Some points, one per row:
[-24 -21 -31 -19  21 -13  12  35  26  -4 -26 -36]
[ 16 -22  40  67   9   9  27  47  -8  50 -13  -3]
[  7  15 -50  -5 -52  -6 -29 -37  -9 -60   6 -26]
[-13  12   1 -17 -48  -1  11 -56 -65  75  11  14]
[  13   32   33 -105   87   -8  -27  -33   -1  -94   -5   36]
[ 44 -22  21  51   2  21  11  48  28  23   6   1]
[-29   2 -37 -11  -6 -15  14   7  35  -7 -36 -26]
[-21  27 -51  13 -54 -19 -44 -59 -23 -73   0 -24]
[ 30 -21  50  51   0   7  29  14  11  70 -31  25]
[-29   4 -64  27 -45  -6   8 -29 -16 -26   3 -29]
[ 44 -23 -11  70  -9  30  -1  29  45 -47  14   6]
[ 25   9  28  -8  50  22 -21 -24  -7 -15  -3  45]
[ -3  24  47 -34  -2  13 -10 -72 -77  85  20  64]
[ 27 -21  37  63 -10  10  25  45  10  36  -2   1]
[  0  26  82 -23  10  38 -28 -71 -68  62  -3  63]
[-33  -7 -42 -52  45 -47  15  63  65  -5 -39 -30]
[-14  -2 -39 -53  74 -28  22  57  74 -21 -25 -35]
[-16  19  -9  13 -74 -15 -12 -77 -53 -15 -12 -14]
[  3   3  -4 -22  -4 -21  -8  13 -12   0 -12 -15]
[-15  28   7 -27 -38 -10 -34 -89 -57  42  12  13]
[  8   5 -28 -18  -8 -22  -4  13  23 -20   0  -5]
[-46 -14 -79  29 -81 -39  -2 -42  -7 -13  -9 -18]
[ 10 -14  64  57  10  16  35  45  23  67  -4  16]
[-40  -3 -48  15 -62 -15  -3 -27 -18   3  11 -27]
Then 10 other points, each followed by its number:
[ 11  -4  72  32 -19  -7  -4  -8 -36 109  16  20] 0
[ 31   7 -14  24   6  20 -16  24   5 -56  30   9] 1
[ 23   7  81 -14  13   4  -4 -17 -54  81   9  42] 2
[-56 -11 -31 -37  60 -44  15  56  58 -25 -28 -44] 3
[ 17 -15  28  41  14  26  16  52  12  15  -9   0] 4
[-29 -17  40  25 -22   9  20   8 -29 121 -10   7] 5
[ -13   26  -41  -88   51  -14  -58  -58   56 -107   19   -3] 6
[ 15 -12  58  21  22  16  13  16 -17  85  13  30] 7
[-27 -10 -46  11 -34   7  16  24  37 -36 -31 -41] 8
[ -6  35 -13 -59  26  19 -46 -66 -20 -87  52  28] 9
Which of these numbered points is nearest to each point below by angle, seen from the average point of the first points? Its number follows each.
[ 10 -16  28  38   2  10  13  33  -8  70 -14  15] > 7
[-45  -7 -40 -44  69 -23  13  66  50 -20 -43 -45] > 3
[  0  19  47 -24 -25  39   5 -55 -73  53  -6  40] > 2
[ 72 -37  13  65  12  31  35  54  14  18   1 -22] > 4
[ -7  21 -26 -89  53 -25 -20   4  44 -97 -23  -8] > 6
[  19   32  -42 -127   81   -2  -15  -10   30  -99   13   13] > 6
[ 22 -31  22  55 -11  29  37  69   9  35 -17   3] > 4
[ 60 -13 -13  19   2  24 -17  22  28 -46  15  12] > 1
[ 45  -6  11  30  -9  11   8  21  31 -70  17   5] > 1
[ -3   8  59  28 -38  19   0 -27 -68 104   6  35] > 0
[-22 -19 -29  13 -34  -8  16  21   7 -16 -22 -35] > 8
[ -8  -7  45  28 -25   6  29  12 -34 114  -6  23] > 5
[ 27 -27  34  35   6 -16  19  52  12  80  10   4] > 7
[-21  11  43  39 -51  19 -17 -54 -81  85  -6  28] > 0
[-12  13   4  10 -83  12 -34 -85 -55  39   8   3] > 0
[   4   16  -28  -66   41    1  -16  -35   12 -104    3   -4] > 6
[  11   36   -7 -113   76  -23  -57  -33   31 -108   11    9] > 6
[-23  -9 -40  22 -19  -5  11  28  30 -23 -19 -19] > 8
[ -9  15  78 -26 -17  15 -25 -39 -45  89  10  46] > 2
[ 39   3 -11  16 -32   1 -11  -1   4 -48  22  11] > 1
[-42 -15 -35 -43  44 -38  25  75  50 -19 -38 -38] > 3
[-49  -8 -18 -26  58 -29  28  60  47  -7 -28 -37] > 3
[ 37  -6  54  14 -17 -15   2  18 -20  60 -12  15] > 0
[-49 -16 -37 -42  68 -22  24  55  62 -17 -28 -12] > 3
[ -8  20 -26  27 -75  14 -29 -53 -46  26  18   2] > 0
[ 34  21 -25 -71  63  -6 -35 -24  20 -91   9  20] > 6
[   6   30   -9   14  -61   24  -51 -106  -31  -49    2  -14] > 9
